In the rows, zero is written as 128.
Each path is a new rotation, seen through one point. The rows after it are directions, each followed by how far the rotation turns it, in degrees a step (0 if it stays put).
Each turn is a multiple of 5 degrees from 10 to 175, or 0.
Each row of a path follows its step; steps can be skipped.

step 1: 126 104 153 128 147 152 119 109 131 109 117 126 142 102 131 145 111 119 132 137 125 123 140 139 137 119 124 129 141 151 118 169 126 146 119 165 126 163 131 111 142 131 129 121 120 141 140 103 140 177 123 148 144 135 142 120 118 129 153 127 131
step 3: 125 147 111 103 124 135 140 134 90 113 108 140 115 138 106 146 94 132 154 141 114 102 112 146 106 120 107 144 147 120 122 144 110 135 126 131 162 140 142 121 149 131 131 122 114 129 155 126 133 120 127 112 155 113 113 122 134 142 154 120 140
step 4: 129 146 110 132 137 141 148 136 112 156 174 116 114 130 115 130 97 136 119 118 127 144 100 124 128 101 142 119 145 110 114 154 130 128 94 137 151 141 143 131 129 139 141 143 132 118 135 137 122 163 143 115 128 135 141 131 142 143 102 120 115
step 5: 170 127 122 110 110 137 139 124 136 146 126 119 133 145 119 136 109 117 125 130 144 128 114 119 128 145 124 115 145 143 104 134 137 146 119 128 140 114 143 81 129 123 159 96 144 126 107 154 131 147 98 114 156 138 135 142 124 145 151 134 136
step 6: 97 106 134 137 125 148 131 101 150 153 162 152 127 118 123 125 123 134 132 124 126 138 106 125 99 127 138 115 131 141 121 145 122 127 137 160 131 121 134 125 157 136 152 141 118 129 129 115 104 146 127 137 143 114 148 151 98 137 167 143 142
step 7: 130 130 120 125 108 124 125 135 136 110 127 150 123 110 125 104 133 124 142 119 128 122 102 113 127 125 89 150 138 105 94 143 117 156 118 147 99 117 129 133 132 131 138 114 116 121 139 156 139 168 113 140 124 128 144 112 97 123 131 103 151
step 12: 122 119 124 127 117 149 137 116 117 103 115 129 106 130 126 134 98 128 130 135 115 129 103 113 106 148 114 129 141 158 104 183 139 130 134 157 127 129 141 133 137 113 126 136 107 119 93 150 137 135 107 129 138 125 149 123 110 114 113 106 132
step 13: 124 116 159 144 120 139 135 149 100 139 148 116 129 122 161 121 117 137 127 141 117 115 95 144 142 120 130 128 155 123 122 124 106 146 124 128 119 158 127 138 138 119 158 145 139 121 131 140 118 133 112 142 168 120 138 123 94 155 121 116 149
step 16: 131 136 97 103 127 107 176 131 141 136 134 173 129 122 112 122 130 130 149 134 125 143 118 108 149 115 144 106 138 135 121 129 118 140 94 150 131 131 136 111 144 123 138 119 135 113 131 146 130 128 93 134 139 97 131 141 139 112 122 128 145
Directions:
131 134 133 125 129 123 128 135 125 129 125 122 124 127 123 126 125 136 128 124 124 127 127 131 122 133 127 134 129 121 133 131 127 122 126 128 127 130 127 136 123 127 125 125 133 128 126 127 127 128 136 131 135 126 125 129 127 139 125 122 134
70
122 122 129 129 130 126 130 127 120 129 129 123 125 131 132 121 128 123 130 127 130 132 129 136 130 121 118 133 133 128 123 130 121 121 136 124 126 131 129 123 127 136 125 128 129 128 132 129 134 123 130 129 127 128 123 128 123 126 125 123 131
65
125 124 131 126 136 130 132 127 129 128 128 126 122 123 127 124 123 128 122 132 130 131 132 134 134 124 124 139 123 124 124 123 135 136 121 123 126 129 133 131 125 125 128 121 129 131 131 127 123 136 129 125 125 133 134 129 131 127 129 127 128
110
129 129 128 120 128 124 125 132 125 127 129 122 126 127 124 126 132 129 123 128 128 127 125 127 129 129 121 126 118 128 127 128 134 126 128 133 128 125 127 125 133 132 131 122 129 126 121 135 132 125 126 123 127 121 130 114 131 119 132 123 130
155
122 131 128 131 124 131 122 132 133 128 131 131 127 125 135 134 131 137 131 127 130 125 134 129 137 123 132 136 131 128 127 129 128 126 136 128 125 125 132 130 128 124 131 123 131 130 122 130 131 133 131 133 132 126 128 127 122 125 134 120 124
55
124 131 134 130 125 127 133 118 133 127 126 128 128 130 131 127 125 130 128 132 126 128 130 130 129 135 121 125 129 129 124 124 124 132 138 127 125 130 125 134 128 132 128 131 133 127 123 132 123 131 125 131 123 120 130 123 137 135 124 124 120
25
129 135 132 131 129 125 137 125 128 128 126 128 127 123 131 132 125 127 127 123 120 121 134 128 125 123 126 127 127 132 131 122 126 130 130 121 129 121 131 126 134 133 134 124 134 127 123 126 122 122 126 125 130 130 121 133 128 123 132 130 137
130

step 4: 136 135 126 132 153 128 87 100 103 137 129 112 123 155 121 135 112 161 129 113 138 115 153 128 136 148 109 150 135 153 118 111 124 133 112 130 119 119 152 131 144 144 140 144 126 118 167 153 144 122 143 140 124 125 133 130 150 90 135 119 123
step 5: 141 106 137 141 109 154 122 114 122 117 104 151 146 112 135 89 111 136 106 126 114 112 133 114 134 125 112 121 130 131 102 172 131 118 147 169 149 117 106 128 131 134 125 146 135 104 111 134 141 137 146 140 127 139 149 140 142 124 121 139 116
step 7: 135 132 126 146 150 144 117 112 112 143 143 91 99 131 118 149 104 137 136 129 138 119 155 147 129 117 110 120 133 148 162 134 128 167 125 131 147 114 146 137 133 137 111 141 167 136 133 135 122 125 135 95 123 126 133 149 138 103 109 139 122
step 8: 111 111 134 122 103 138 149 129 132 115 124 143 146 123 128 113 106 111 111 127 137 139 174 130 115 141 145 123 132 136 120 128 162 141 124 158 126 125 119 136 151 116 84 137 133 103 103 115 153 138 134 125 132 126 155 134 158 131 147 120 120
step 9: 125 121 121 121 132 145 130 130 120 147 72 123 99 112 120 120 152 105 125 130 142 121 125 122 115 118 122 132 122 113 126 96 112 137 113 127 92 157 155 141 123 138 131 125 85 120 139 143 156 120 156 132 118 112 143 134 143 114 117 118 130
step 10: 147 127 130 141 142 142 121 128 124 135 133 130 123 140 139 159 151 144 126 109 140 101 127 100 99 115 125 104 159 150 156 144 131 131 147 153 150 127 141 129 126 136 130 153 134 125 129 130 92 156 165 122 106 131 140 136 146 111 108 133 121
step 11: 118 129 121 127 142 104 145 140 126 128 126 134 140 114 117 125 101 110 108 107 112 134 159 121 144 121 130 120 112 145 124 133 143 108 111 163 118 158 115 139 158 134 111 143 117 136 129 89 132 177 119 146 122 139 119 142 142 136 125 153 138
step 14: 98 94 139 153 144 130 127 155 117 117 129 122 142 107 126 128 101 123 89 130 115 132 115 112 115 106 162 117 106 131 138 117 120 124 97 129 125 151 144 124 156 143 131 128 101 129 132 127 151 143 132 117 145 128 126 142 129 117 157 143 154
step 16: 137 155 96 123 127 108 139 137 131 133 149 173 147 140 119 147 116 135 105 136 108 118 136 129 102 148 112 121 129 133 150 143 132 135 125 145 129 142 144 147 167 114 120 123 127 128 125 115 123 117 121 163 106 120 166 128 118 110 116 114 111
Directions:
123 135 135 120 129 127 128 132 122 129 127 135 126 132 126 129 133 123 126 132 130 128 126 126 127 116 127 129 129 122 129 128 119 133 135 120 127 125 127 134 135 128 127 134 131 126 129 128 126 127 129 134 131 128 128 131 125 129 122 124 122
110
130 134 124 133 129 124 128 129 120 132 135 122 132 128 124 127 129 125 129 134 126 120 124 123 130 133 132 130 138 130 125 127 128 132 134 126 127 131 132 129 127 137 123 131 123 136 126 126 122 121 127 125 120 126 132 127 127 127 127 123 129
115
122 129 131 136 132 119 127 125 132 130 124 132 124 121 124 128 130 118 129 123 126 125 132 132 129 132 136 126 128 125 124 134 127 129 134 125 126 126 134 126 122 124 135 135 124 129 122 126 134 132 125 127 135 128 129 130 126 126 131 125 129
125
130 128 122 122 125 133 126 130 130 127 122 127 128 125 127 122 131 126 134 134 125 128 129 132 126 121 128 125 132 122 130 128 133 122 133 130 123 132 137 126 124 127 132 123 131 126 123 132 125 128 120 136 122 122 134 127 124 124 130 134 124
110
128 125 119 125 124 131 130 124 128 129 124 126 121 126 128 130 132 121 129 124 132 130 133 129 134 122 133 128 132 134 127 124 132 131 129 131 129 125 123 129 121 130 119 135 124 119 130 127 127 130 129 121 129 121 129 129 129 130 118 129 123
25
122 127 122 125 128 130 123 132 129 133 133 129 132 131 125 129 133 124 129 123 132 124 133 126 127 128 118 126 120 125 121 126 133 121 136 130 126 138 127 118 127 128 129 136 131 130 132 130 124 128 132 127 131 129 123 126 130 128 126 125 131
45
